Look-ups in named tables: a row name and a column name give one cell, copied from the table.

Vos =
,Sulov,Dal,Fudise,Besebim,Gabuti,Kuga,Dek,Losifip,Pid
Dep,44,49,41,50,36,23,44,28,32
Nalun,57,45,46,37,52,48,51,55,69
Popofed,42,62,53,59,54,68,54,40,40
Res,55,55,51,42,59,67,57,53,71
Dapir,52,33,42,40,39,23,40,53,49
Nutaro,68,54,41,24,55,48,62,43,99
Gosateg,41,45,48,55,42,40,42,46,28
Rigiv,46,35,47,49,42,35,39,57,36
Mifotez,55,31,41,36,40,22,41,57,55

What is the Fudise of Dep in Vos?
41
What is the Sulov of Res in Vos?
55
What is the Losifip of Nalun in Vos?
55
What is the Dek of Nutaro in Vos?
62
What is the Dal of Rigiv in Vos?
35
What is the Gabuti of Res in Vos?
59
What is the Dal of Mifotez in Vos?
31
What is the Sulov of Rigiv in Vos?
46
What is the Gabuti of Nutaro in Vos?
55
What is the Fudise of Res in Vos?
51
What is the Losifip of Dep in Vos?
28
What is the Kuga of Dep in Vos?
23
What is the Sulov of Nutaro in Vos?
68
What is the Dek of Nalun in Vos?
51
What is the Pid of Nutaro in Vos?
99
What is the Dal of Dapir in Vos?
33
What is the Kuga of Popofed in Vos?
68
What is the Sulov of Gosateg in Vos?
41
What is the Losifip of Rigiv in Vos?
57
What is the Sulov of Dep in Vos?
44

Gumuta:
|  | Ved | Vivap | Nir | Reta |
|---|---|---|---|---|
| Luf | 91.07 | 47.98 | 47.07 | 32.56 |
| Vuriti | 5.55 | 9.66 | 79.11 | 92.05 |
| Zudim | 7.06 | 10.10 | 78.39 | 90.79 |
| Muzigez | 15.26 | 10.96 | 75.73 | 85.10 |
| Danud | 9.68 | 53.92 | 55.07 | 70.01 |
| Varov | 12.05 | 54.54 | 53.70 | 67.73 |
| Pilorop | 86.55 | 41.16 | 54.40 | 41.48 |
| Temikog | 16.72 | 59.86 | 53.33 | 66.62 |

What is the Nir of Luf in Gumuta? 47.07
What is the Vivap of Luf in Gumuta? 47.98
What is the Nir of Muzigez in Gumuta? 75.73
What is the Ved of Danud in Gumuta? 9.68
What is the Reta of Muzigez in Gumuta? 85.10
What is the Vivap of Varov in Gumuta? 54.54
What is the Vivap of Zudim in Gumuta? 10.10
What is the Ved of Vuriti in Gumuta? 5.55
What is the Reta of Vuriti in Gumuta? 92.05
What is the Nir of Zudim in Gumuta? 78.39
What is the Ved of Luf in Gumuta? 91.07
What is the Vivap of Vuriti in Gumuta? 9.66
What is the Reta of Temikog in Gumuta? 66.62
What is the Reta of Varov in Gumuta? 67.73
What is the Reta of Pilorop in Gumuta? 41.48
What is the Nir of Danud in Gumuta? 55.07
What is the Ved of Varov in Gumuta? 12.05
What is the Vivap of Pilorop in Gumuta? 41.16

Table Dov
,Lepupi,Didokil,Zalubit,Bupize,Vip,Fanerol,Monema,Bezar,Luk,Sar
Gatibad,100,153,234,129,208,158,206,177,211,134
Giborar,168,148,215,146,168,82,216,142,159,215
Lefit,116,44,221,173,79,144,187,135,131,162
Soviro,64,97,144,194,179,146,151,206,209,147
Dadakez,136,89,73,206,153,176,130,139,212,102
Gaz,111,86,226,178,53,191,154,156,146,155
Gelade,35,86,128,203,150,111,125,191,133,87
Lag,99,72,150,198,90,120,217,137,189,145
Fubak,166,157,103,207,92,202,125,200,78,103
Meton,147,88,122,165,126,150,75,197,215,91
Dupu,76,162,95,147,226,176,200,104,114,77
Fifim,109,125,129,110,225,56,119,132,175,65
Ket,207,136,180,189,239,180,119,129,87,108
Depupa,110,183,188,188,190,171,132,246,168,79

Monema of Depupa: 132
Bezar of Soviro: 206
Bezar of Dupu: 104
Lepupi of Fubak: 166
Bupize of Meton: 165
Lepupi of Gelade: 35
Luk of Depupa: 168
Bupize of Soviro: 194
Sar of Gaz: 155
Bezar of Giborar: 142
Didokil of Gaz: 86
Monema of Fubak: 125
Vip of Dupu: 226
Zalubit of Ket: 180
Lepupi of Dupu: 76
Lepupi of Lag: 99
Luk of Lag: 189
Luk of Giborar: 159
Bezar of Lag: 137
Which row has the largest Sar? Giborar

Fota:
cols = Borolof, Kis, Zel, Selidol, Das, Nuv, Gudazo, Ref
Vimolam: [27728, 70033, 54796, 59868, 91175, 47441, 26843, 70166]
Pidu: [19301, 64029, 40683, 61281, 74318, 47441, 23619, 58283]
Rivavub: [28029, 60113, 16638, 64012, 28977, 47441, 41567, 68192]
Fegu: [26932, 64375, 34243, 62057, 58680, 47441, 33583, 68231]
Kas: [32945, 63096, 24713, 63474, 39088, 47441, 43738, 75474]
Kob: [33079, 61263, 19830, 64297, 31102, 47441, 44953, 74737]
Nurabi: [31647, 62199, 23255, 63605, 38005, 47441, 42630, 73584]
Gaf: [19486, 56904, 12435, 63623, 28050, 47441, 34771, 56612]
Tabide: [24799, 66547, 44267, 61075, 76414, 47441, 27661, 66084]

Nuv of Tabide = 47441
Ref of Pidu = 58283
Ref of Tabide = 66084
Kis of Vimolam = 70033
Nuv of Fegu = 47441
Zel of Tabide = 44267
Das of Vimolam = 91175
Borolof of Rivavub = 28029
Selidol of Kas = 63474
Zel of Kas = 24713
Selidol of Gaf = 63623
Gudazo of Rivavub = 41567
Gudazo of Nurabi = 42630
Borolof of Kas = 32945
Row with the largest Borolof: Kob

